Here are some numbered points:
(-27, -27, -28, -26, 0, 54, -28, -81, -54, 26, 26, -27, -25, 55, -80, 0, 107, 106, 81, -52, 53, 25, -52, 1, 53, 1, 0, -27) 0
(-1, 0, -28, 1, 27, 54, 25, -54, -54, 26, 0, -27, 2, 55, -80, 0, 107, 79, 81, -52, 26, 25, -25, 1, 80, 1, 0, -27) 1
(-27, -53, -54, -26, 27, 54, -1, -81, -54, 0, 26, 27, -25, 28, -80, 0, 127, 127, 81, -25, 0, -28, -25, 1, 53, -26, 0, -27) 2
(-1, -53, -81, 1, 27, 54, 25, -81, -54, 0, 0, 0, 29, 55, -53, -27, 80, 106, 81, -25, 0, -2, 1, 27, 80, 1, -26, -54) 3
(-27, -80, -81, -26, 0, 54, -1, -81, -54, 0, 26, 27, 29, 28, -26, 0, 107, 127, 81, -25, -27, -28, 1, 27, 53, 1, -26, -54) 4
(26, -27, -54, 1, 27, 27, 25, -54, -54, -27, -27, 0, 55, 81, 1, -27, 53, 79, 81, 1, 0, -2, 28, 27, 80, 1, 0, -27) 5
(-27, -53, -81, -26, 0, 27, -1, -54, -27, 0, 26, 27, 29, 55, 27, 27, 80, 106, 55, 1, -27, -28, 1, 27, 53, 1, -26, -27) 6
(-1, -80, -81, -26, 27, 54, 25, -54, 0, -27, 0, 27, 55, 55, 1, 0, 53, 106, 55, 1, 0, -28, 28, 1, 26, -26, -26, -54) 7
(26, -53, -81, -26, 0, 27, 25, -27, 0, 0, 26, 27, 2, 1, 1, 27, 53, 106, 55, 28, -54, -55, 28, 27, 0, -26, -26, -54) 8
(53, -27, -28, 1, 27, 1, 25, 0, -27, 0, 0, 27, 55, 55, 1, -53, 0, 52, 55, 28, 0, -2, 28, 1, 0, 1, 0, -27) 9
(26, -27, -28, -26, -26, -26, -1, -27, 27, 0, 53, 27, 2, 1, 1, -27, 27, 79, 55, 28, 0, -55, 1, 1, 0, 1, -26, -27) 10
(26, -27, -28, -26, 0, -26, -1, -27, 0, 53, 26, 0, 2, 28, -53, -53, -27, -1, 55, 28, 0, -2, 1, -26, 26, 1, -26, 0) 11
(26, -53, -28, -52, -26, -26, -28, -27, 0, 26, 53, 27, 2, -52, -26, 0, 53, 79, 28, 1, -27, -28, 28, 1, 26, -26, 0, -27) 12
(26, -53, -28, -52, 0, -26, -28, -27, -27, 53, 53, 27, 29, 1, -26, -27, 27, 52, 55, 1, 0, -28, 1, 1, 53, 28, -53, 0) 13
(-1, -27, -28, 1, 27, 27, -1, -27, -27, 26, 0, 0, 2, -26, 1, 0, 53, 79, 55, 1, -54, -28, 28, 27, 80, 1, -26, 0) 14
(-27, -53, -54, 1, 27, 1, -28, -27, 0, 53, 26, 0, -25, -79, 1, 54, 80, 106, 55, 1, -54, -55, 28, 27, 53, -26, -26, -27) 15
(26, -27, -1, 1, 0, 27, -1, 26, 0, 0, 0, 27, 2, 28, -26, -27, 0, 52, 55, 1, -27, -2, 28, 1, 53, 1, 0, -27) 16
(26, -53, -28, 1, 0, 27, -1, 0, 0, 0, 26, 27, 2, -26, 1, 0, 53, 79, 28, 1, -54, -28, 28, 27, 26, 1, 0, -27) 17
(53, -27, -54, 1, 0, 27, 25, 26, -27, -27, 0, 27, 29, 1, -26, 0, 27, 79, 55, 1, -54, -28, 28, 27, 26, -26, -26, -27) 18
(53, -27, -54, 1, 0, 27, 25, 26, -27, -27, 0, 27, 2, -26, -26, 0, 27, 52, 55, 1, -54, -55, 55, 27, 26, -26, -26, -27) 19
(80, 0, -54, 1, 0, 27, 52, 0, -27, -27, 0, 27, 29, 1, -26, -27, 27, 79, 28, 28, -54, -28, 28, 27, 26, 1, -53, -54) 20
(53, -27, -81, -26, 0, 27, 25, 0, -27, 0, 26, 54, 29, -52, -26, 0, 27, 52, 28, 1, -27, -55, 28, 27, 26, 1, -53, -27) 21
(26, -27, -81, -26, -26, 1, -1, 26, 27, 26, 53, 54, -52, -52, -26, 0, 27, 52, 28, 1, -27, -28, 1, -26, 0, -26, -26, -27) 22
(53, 0, -1, -26, -26, -26, -28, 26, 53, 26, 26, 0, 2, 1, -53, -80, -80, -1, 28, 55, 26, -2, 1, -53, 0, 28, 0, 0) 23
(-27, -53, -28, -26, 0, -26, -55, 0, 80, 53, 26, -27, -52, -26, -26, -27, -27, 26, 28, 28, 0, -28, -25, -53, 0, 28, 0, -27) 24
(-54, -80, 26, 28, 0, -26, -55, -27, 80, 80, 53, -53, -79, -26, 1, 0, -27, 26, -26, -25, 0, -28, -79, 1, -27, 1, -26, -27) 25
(-27, -27, 53, 28, 0, -26, -55, 0, 107, 53, 0, -80, -52, 55, -26, -80, -107, -55, 1, 28, 53, 25, -52, -53, -27, 28, 0, -27) 26
New points follow, each followed by the numbers of its two nearest points above by angle, nearest first.
(-27, 0, 26, 1, -26, 1, 25, 26, 0, -54, -27, 0, 2, 28, 81, 54, 0, -81, -52, -25, 26, 25, 28, -26, -81, -26, 27, 26) 26 25
(-27, 0, 26, 28, 0, -26, -28, -27, 0, -27, 0, -27, -25, 1, 27, 54, 27, -55, -79, -52, -27, -2, 1, 1, -27, 28, 54, 26) 25 26
(-27, -53, -28, 1, 27, 27, -1, 0, 27, 26, 26, 0, -25, -26, 1, -27, 0, 26, 1, 55, 0, -28, 1, 27, 26, 28, -26, -54) 24 15
(26, 54, 26, 1, -26, -53, -1, 26, -27, -54, -27, -27, 2, 28, 1, 0, -27, -81, -52, -25, 0, 25, -25, -53, -27, 1, 27, 26) 26 23
(-27, 0, 53, 1, -26, 1, -1, 0, 27, 0, 26, 27, 2, 1, 81, 54, 0, -1, -52, 1, 0, -28, 1, 27, -27, 28, 54, -27) 25 17
(-1, 27, -54, 28, 0, 54, 52, 26, -54, -54, -81, 27, 55, 55, 1, 27, 27, -28, -26, -52, 0, 25, 55, 54, 26, 1, -53, 0) 5 20
(-27, -27, 26, 28, -26, 1, -1, -27, 0, 0, 0, 27, -25, -52, 27, 80, 53, -1, -52, -52, -54, -28, 28, 27, 0, 1, 0, 0) 15 17
(26, 0, 26, 28, 27, 27, 52, 26, 27, 0, -27, -27, 29, 55, 1, -27, -54, -28, 1, 28, 26, 25, -25, 1, 0, 28, -26, 0) 26 23
(-27, 54, 79, 28, -26, -53, -55, 0, 27, 0, 0, -53, -52, 1, 27, 27, -27, -81, -106, -25, 26, 52, -25, -53, -107, 1, 54, 53) 26 25
(-1, 27, -28, 1, 27, 1, -1, 0, -54, 0, 0, 0, 2, -26, -26, 0, 27, -28, -26, -52, -27, 25, 1, 1, 0, 1, 0, 26) 1 21
(-1, 54, 53, 55, 27, 1, 25, 26, 0, 26, 26, 27, -25, -26, -26, 27, 27, -1, 28, 28, 26, 25, 28, 27, 26, 1, 27, 26) 1 14
(-1, -27, 79, 1, 0, -26, -1, 26, 80, 53, -27, -27, 29, 81, 54, -27, -80, -28, 28, 28, 53, -2, -25, -26, 0, 55, 27, 0) 26 23
(-1, 27, -54, 1, 27, 1, 25, 26, -27, 0, 26, 27, -25, -52, -53, -27, 0, -1, 28, -25, -27, -2, 1, 1, 53, 1, -26, 26) 21 22
(-54, -53, 53, -26, -26, -53, -55, -27, 107, 53, 26, 0, -52, -26, 108, 80, 27, 26, -26, 1, 0, -55, -52, 1, -27, 1, 0, -27) 25 24
(26, 27, 26, 28, -26, -26, -28, 26, 0, -27, 0, -27, -25, -26, 1, 0, -27, -55, -79, -25, 0, 52, 1, -53, -54, -26, 27, 26) 26 23
(-27, -53, -1, -26, 0, -26, -28, -27, 27, 26, 53, 27, -52, -52, 27, 27, 53, 26, -26, -25, -54, -55, 1, 27, 0, 28, 0, 0) 15 12
(-27, -27, -1, -52, -26, -53, -28, -27, 27, 26, 0, 0, 2, 1, 1, 0, 0, 26, 28, 1, 0, -2, -25, -26, -54, -26, 0, 0) 24 25
(-1, -27, 26, 28, 0, 1, -1, 0, 53, 26, -27, 0, 2, 55, 81, 27, -27, -1, 1, 28, 0, -28, -25, 27, 0, 55, 54, -27) 26 25
(-1, 27, -1, 1, 27, 27, 52, 26, -27, -27, -27, 27, 29, 28, 1, -80, -27, -1, 28, 28, 0, -2, 28, 1, 26, 28, 27, 0) 9 16
(-1, 54, -1, 1, 0, 1, -1, 0, -54, -27, 0, 0, 2, -52, -53, -27, 0, -28, 1, -52, -27, 25, -25, 27, 26, -26, 0, 26) 1 0
(-1, 54, 26, 28, 0, 1, 52, 26, 27, -27, -54, -27, 55, 28, 27, -27, -80, -55, 1, 28, 53, 52, 1, -26, -27, 1, 0, 0) 26 23
(-1, 27, -28, 1, -26, 27, 52, 0, -54, -54, -81, -27, 29, 28, 27, 54, 53, -28, -52, -52, 26, 52, 55, 27, 26, -26, -53, 0) 5 1
(53, 80, -28, 1, 0, 27, 25, 26, -27, -27, 0, 0, -25, -52, -53, -53, -27, -28, 55, 1, 0, -2, 28, 1, 53, -26, 0, 26) 19 20
(-27, 0, 26, 1, -26, -26, -28, 0, 27, 0, 26, 0, -52, -79, 1, 27, 0, -28, -52, 1, -27, -2, -25, -26, -81, 1, 27, 0) 25 24
(-54, 0, -1, 1, -26, 1, -1, 0, 27, -27, -27, 0, 2, 1, 54, 80, 27, -55, -52, -25, 26, 25, 1, -26, -54, -26, 0, 0) 25 26
(-54, 0, -1, 1, -26, 1, -1, 0, 0, -27, -27, 0, 2, 28, 81, 107, 27, -55, -79, -25, 0, 25, 1, -26, -54, -26, 0, 26) 25 6
(-27, -27, -1, 28, 54, 27, -1, 0, -27, 26, 0, -27, 2, -52, 27, 0, 53, 79, 28, 1, -54, -28, 55, 54, 80, 1, -26, -54) 14 15
(-54, -53, -54, -26, 0, -26, -28, -54, -27, 26, 0, -53, 2, 28, -26, 0, 27, 26, 28, -25, 0, -2, -52, -26, -27, -26, 0, 26) 0 2
(-27, 0, 26, 28, 0, 1, -1, 26, 0, 0, 0, -27, -25, -26, 27, 54, 53, -1, -26, -52, -27, -28, 28, 27, 26, 28, 27, 0) 15 14
(-1, 54, 53, 28, 0, 1, 25, 26, -54, -81, -107, -53, 55, 81, 27, -27, -27, -108, -52, -52, 53, 79, 1, -53, 0, 1, 0, 26) 26 5
(-27, 0, 26, 28, -26, 1, -28, 26, 0, 0, 26, 0, -25, -26, 54, 54, 0, -28, -79, -25, -27, -28, 1, 1, -54, 28, 54, 26) 25 26
(-27, 0, 26, -26, -26, -26, -1, 26, 27, -27, -27, -27, 29, 28, 54, 27, -27, -55, -26, 1, 26, -2, -25, -26, -81, -26, 0, 0) 26 25
(-27, -27, 53, 28, 0, 1, -1, -27, 0, 0, 26, 54, 2, 28, 81, 107, 27, 26, 1, 55, 0, -2, 1, 54, 0, -26, 0, 0) 6 15
(53, 54, -54, -26, 27, 27, 25, 0, -54, -27, 26, 27, 2, -52, -80, -80, -27, -28, 28, 1, -27, -28, 1, 1, 53, 1, 0, 26) 21 19
(-54, 0, -1, 28, 27, 1, -1, 0, -27, 0, 26, -27, -52, -52, 1, 80, 53, -28, -79, -52, -27, 25, 1, 1, -27, 1, 27, 26) 25 15
(53, 0, -28, 1, -26, 1, 25, 26, -27, 0, 0, 27, 29, 1, -26, -27, 0, 26, 1, 28, -27, -55, 1, 1, -27, 28, 0, 0) 20 21
(-1, -27, -1, 28, 0, 27, -1, 0, 0, -27, 26, 0, -25, -26, 1, 54, 27, 26, -26, 1, 0, -2, 1, 27, -27, -26, -26, 0) 15 17
(-27, 0, 26, 1, 0, -26, -28, 0, 0, 0, 0, 0, -52, -26, 1, 80, 53, -28, -79, -52, -27, -2, 1, 1, 0, 1, 0, 26) 25 15
(26, -27, 26, 28, 0, 1, -1, 26, 27, 26, 26, 0, -25, -26, 1, 27, -27, -28, -26, 28, 0, -2, -25, 1, -27, 1, 0, 0) 25 26
(26, 0, 26, 55, 0, 1, -1, 26, 53, 0, 0, -27, 2, 1, 1, 27, -54, -28, 1, 28, 26, 25, 1, 1, -27, 1, 0, 0) 26 23
(-27, 0, -1, 1, -26, 1, -1, 0, 0, -54, -81, -27, 29, 81, 27, 54, -27, -81, -52, -52, 26, 52, 1, -26, -27, -26, 0, 26) 26 5
(26, 0, -1, 1, 0, 27, 25, 26, 27, -54, -27, -27, 29, 28, 27, 27, -54, -55, -52, 1, 53, 25, 1, -26, -54, -26, -26, 0) 26 23
(-1, 27, 53, 28, 0, 1, -1, 26, 0, 26, 53, 54, -25, -79, -26, 27, 27, 26, 28, 28, 0, 25, 28, 54, 0, 1, 0, 26) 15 12
(-27, 0, -28, -26, 0, -26, -28, -27, -27, 26, -27, -53, 29, 55, -26, -53, 0, -1, 55, 1, 26, 25, -25, -26, -27, -26, 0, 0) 11 0
(-27, 0, 53, 1, 0, -53, -55, 0, 53, 26, -27, -53, 2, 28, 54, 0, -54, -55, -26, 1, 53, 25, -52, -53, -54, 1, 27, 0) 26 25
(-1, 27, 53, 1, 0, 1, -1, 0, 27, 0, 0, -27, 2, 28, 1, -27, -27, -28, 1, 1, 26, 25, -25, -26, 0, 1, 27, 0) 26 23
(-27, -27, -1, 55, 27, 27, -1, 0, -27, 26, 26, 0, -25, -52, 1, 54, 53, 26, -26, -79, -54, -28, 28, 54, 26, 1, 0, 0) 15 14
(-27, 0, -1, 1, -26, 1, 25, 26, 27, 0, -27, 0, 29, 28, 27, 27, -27, -28, -26, 28, 53, 25, 1, 1, -54, -26, 0, -27) 26 23
(-54, 0, -1, 1, 0, 1, -1, -27, 0, -27, -27, 0, -25, -26, 1, 54, 53, -1, -79, -52, 0, 25, 28, 27, -27, -26, -53, 26) 15 25
(26, 54, 106, 28, 27, 27, 52, 0, -27, 0, 0, 54, 29, -26, 1, 0, -27, -28, 1, 55, 26, 25, 28, 54, 0, 1, 0, 26) 9 20
(-1, 0, 26, 1, 0, 27, 25, 26, 27, -27, 0, 0, 29, 1, 27, 0, -54, -28, -26, 28, 26, 25, 1, 1, -27, 1, 0, -27) 26 23
(53, 80, 26, 28, 27, 27, -1, 26, -27, 0, 26, 27, 2, -26, -53, -27, 0, -1, 28, 28, 26, 25, 1, 27, 26, -26, 0, 53) 23 16
